B =
[[-13 -11  19 -11  22 -19 -32  -7 -17  -3 -20  30  31 -16  11]
 [ -4   0  21  -3  16  17   4   1 -14   7 -16 -14  14   4  -7]
 [-13   6  -4  16  -7 -17 -12   0   8   4 -13   2  21  -1   0]
 [ 23 -15 -16  14  -4 -24   5 -25   2 -24  11  26  24 -23  18]
 [  5 -15  22  -3  17 -24 -32 -33 -45 -23 -40  11  31 -17 -19]
 [-46  17  -2  -3  13  13 -11   3  -1  14 -10  -2 -10  22  -1]
 [ -4  25   0   2  25  18   3 -33 -51  -7   4  28  -8  25 -25]
 [ 17  22   2  -5 -11  11   0 -26 -25 -25  12  -6 -11  13  14]
 [-37 -10  12  -3 -11 -24 -32 -30  11  16 -28  30  -8 -23  17]
 [ -4 -10  -7 -10   5 -21  -1 -18  -8   9   5  28  26  -7  17]
 [-61  -7  23  18  23  21 -30   4 -34   9 -40 -13 -11  25 -25]
 [-61  25  18  -3  12  21   3 -29 -52  19   3 -14  -1  24   1]
 [ 14   2 -17 -10 -11  21   4 -14 -30 -26   9  28   7  17  -8]
 [ 16  18 -10  16  18   8 -23   0   1  -2   6  -4  -5 -11 -21]
 [-10 -13   2   8  -5 -18  -8   3   5   7 -26  13  -3 -22 -18]]
The bottom-left entry -> -10
The smallest entry in the first row -> -32
Give the largest entry in the first row.
Answer: 31
Give the last entry, reading row by row.
Answer: -18
Give the top-left entry.
Answer: -13
The 3rd entry on the diagonal from the top-right corner is 21
Give the fifth entry in reading order.
Answer: 22
Give the second entry in reading order.
Answer: -11
Give the largest entry in the last row.
Answer: 13
The top-right entry: 11
Give the 5th-last entry, reading row by row.
Answer: -26
Give the entry just left of the centre entry.
Answer: 0
Give the second entry from the end, reading row by row.
Answer: -22
The entry directly above the centre entry -> -33
The second entry on the main diagonal -> 0
Give the entry directly below the centre entry.
Answer: -30
The 3rd entry from the end, reading row by row -> -3
The centre entry: -26

Read these off the row that follows.
1) Report the second entry from the left.
2) Report the fourth entry.
3) Report the last entry.
4) Report the third entry from the right.
5) Report the first entry.
6) Report the 2nd entry from the right.
7) Report the fifth entry.
8) Report the third entry from the left.
-0.13,-0.13,0.19,-0.15,-0.05,0.19,-0.14,-0.13,-0.03,0.02,0.19,-0.15,0.02,-0.04,-0.03
1) -0.13
2) -0.15
3) -0.03
4) 0.02
5) -0.13
6) -0.04
7) -0.05
8) 0.19

X =
array([[ -9,  30,  -6, -47, -23,   9, -23,  25,   7, -10,  10,  23],
       [ 13,  27,  -6, -22,  15,   2,  15,  13,  36, -26,   2, -27],
       [  8,  13,  15,  -6,  24,  15,  -3,  24,  32, -24, -10, -37],
       [ -1,  25, -18, -15,  10,  -7,  10,  13,  49,   5, -13, -24],
       [-18,  28,  18, -25,  -9,   9, -33,  21, -13, -10,   6,  17]])
The top-left entry is -9
The fifth entry, reading row by row is -23
The entry in the bottom-right corner -> 17
Read off the entry directly below the smallest entry.
Answer: -22
The top-right entry is 23
The second entry on the main diagonal is 27
The second largest entry: 36
The smallest entry in the first column: -18
The top entry of the column that holds the largest entry: 7
The largest entry in the last row is 28
The 3rd smallest entry is -33
The entry directly above 17 -> -24
Read off the entry just left of the smallest entry.
Answer: -6
Read off the smallest entry in the last column.
Answer: -37
The fourth entry in reading order: -47
The largest entry: 49
The third entry from the end, reading row by row is -10
Read off the entry directly below 49.
Answer: -13
Read off the 2nd entry on the diagonal from the top-right corner.
Answer: 2
The 3rd entry on the main diagonal is 15
The first entry in the row that holds the largest entry -> -1
Read off the fifth-last entry, reading row by row.
Answer: 21
The second-last entry, reading row by row is 6
The entry directly below 23 -> -27
Read off the second entry in reading order.
Answer: 30
The 3rd largest entry is 32
The entry just left of -25 is 18
